In the rows, 128 means zero.
Each path is a new rotation, seen through one point. The rows after it are directions, each followed by how far the rotation turns it, in deg/step (0 if it stays put).
Each turn is a multiple of 5 degrees from 10 to 175, or 0.
Each row of a path follows its step; steps can be skipped.

step 0: [120 127 132 137 136 130 126 134 131 137 130 118 122 129 128 126 122 124
 127 138 137 125 124 131 130 126 128 124 127 124 131 124 131 130 132 128
 132 135 138 131 130 130 123 125 124 116 136 132 132 129 138 128 133 134
 137 127 126 127 128 132 135 135 134 128]
step 1: [126 137 131 134 128 123 129 131 130 127 126 129 121 127 132 118 129 119
 129 129 124 138 128 127 132 122 134 134 128 126 127 122 131 126 128 120
 129 119 136 139 132 128 126 125 124 133 122 131 127 130 131 130 119 125
 129 121 128 119 121 121 129 143 126 132]
step 2: [132 119 126 134 132 126 134 132 124 121 132 129 133 132 124 126 136 126
 133 134 128 129 123 129 128 126 122 131 137 125 112 129 131 123 123 129
 127 123 129 122 130 127 133 134 123 124 130 132 128 127 123 122 123 141
 129 118 123 122 118 128 129 130 127 133]
step 3: [118 129 142 129 129 129 123 129 129 131 125 123 141 123 130 123 125 125
 127 132 123 126 134 121 128 128 126 133 134 135 120 125 133 132 127 128
 129 137 136 125 128 130 130 129 129 120 138 135 125 128 137 125 132 132
 135 131 125 127 122 125 123 128 136 128]
step 4: [122 122 133 131 131 128 125 125 122 131 131 125 128 123 123 112 135 123
 132 126 131 134 125 127 135 131 136 119 124 134 140 129 131 133 129 128
 125 120 130 140 120 131 129 130 130 122 131 130 129 125 132 125 127 130
 127 126 129 120 122 122 131 139 131 133]
step 5: [124 125 120 137 127 126 134 137 121 132 125 125 121 129 130 127 140 128
 131 132 134 130 128 137 130 121 126 131 127 122 123 137 131 121 135 129
 125 128 135 125 127 126 123 128 132 131 131 132 134 137 137 124 123 132
 137 128 123 121 120 125 130 131 130 136]
step 6: [128 132 137 133 134 130 130 137 135 126 135 121 122 130 128 128 126 120
 129 130 127 129 133 125 125 127 128 121 137 133 120 118 134 128 129 122
 126 129 137 124 136 127 120 135 121 123 128 135 125 134 131 127 123 131
 135 123 130 131 127 129 137 131 137 128]
step 7: [123 128 137 136 125 130 129 130 125 126 128 126 139 130 126 123 128 124
 129 133 124 129 128 121 134 122 132 131 122 126 117 125 133 131 132 123
 131 120 129 140 124 127 132 131 131 124 124 138 121 130 117 130 128 129
 125 125 130 122 120 125 128 142 124 129]
step 8: [127 118 132 130 128 132 130 134 127 133 132 124 135 130 123 124 133 127
 138 142 134 139 127 130 132 134 130 137 135 129 129 137 129 123 128 129
 129 127 129 127 128 132 129 129 127 121 134 126 128 129 133 126 130 136
 131 124 121 122 118 129 118 126 127 138]
step 9: [120 133 129 132 127 124 124 120 130 135 121 120 122 118 123 121 135 120
 131 130 130 125 131 125 130 125 121 131 131 141 132 126 136 128 124 125
 126 131 135 129 135 132 124 127 128 118 133 135 135 139 133 125 127 129
 135 125 124 127 124 126 134 128 130 127]
step 10: [126 125 130 134 129 120 129 132 125 123 125 119 128 129 135 123 140 124
 124 127 123 133 135 128 128 131 131 115 125 128 126 124 127 127 133 126
 122 125 126 133 117 129 128 127 123 129 127 135 128 131 127 121 125 130
 131 122 133 125 119 125 138 138 127 138]
Speeds:
[127 126 128 128 129 127 127 128 127 129 129 129 130 125 129 127 129 128
 126 129 127 130 127 129 129 127 131 125 128 127 129 128 127 129 129 127
 131 126 129 128 126 127 129 127 127 127 126 127 127 128 128 131 126 125
 129 127 129 129 127 127 127 129 126 129] => 115
[128 129 128 128 130 124 133 130 128 126 128 126 126 127 129 127 128 128
 127 129 127 128 128 127 129 128 127 128 129 128 127 126 127 127 129 126
 126 126 126 126 130 128 128 127 130 131 126 129 128 126 128 129 128 129
 129 128 129 130 127 128 129 129 128 126] => 80
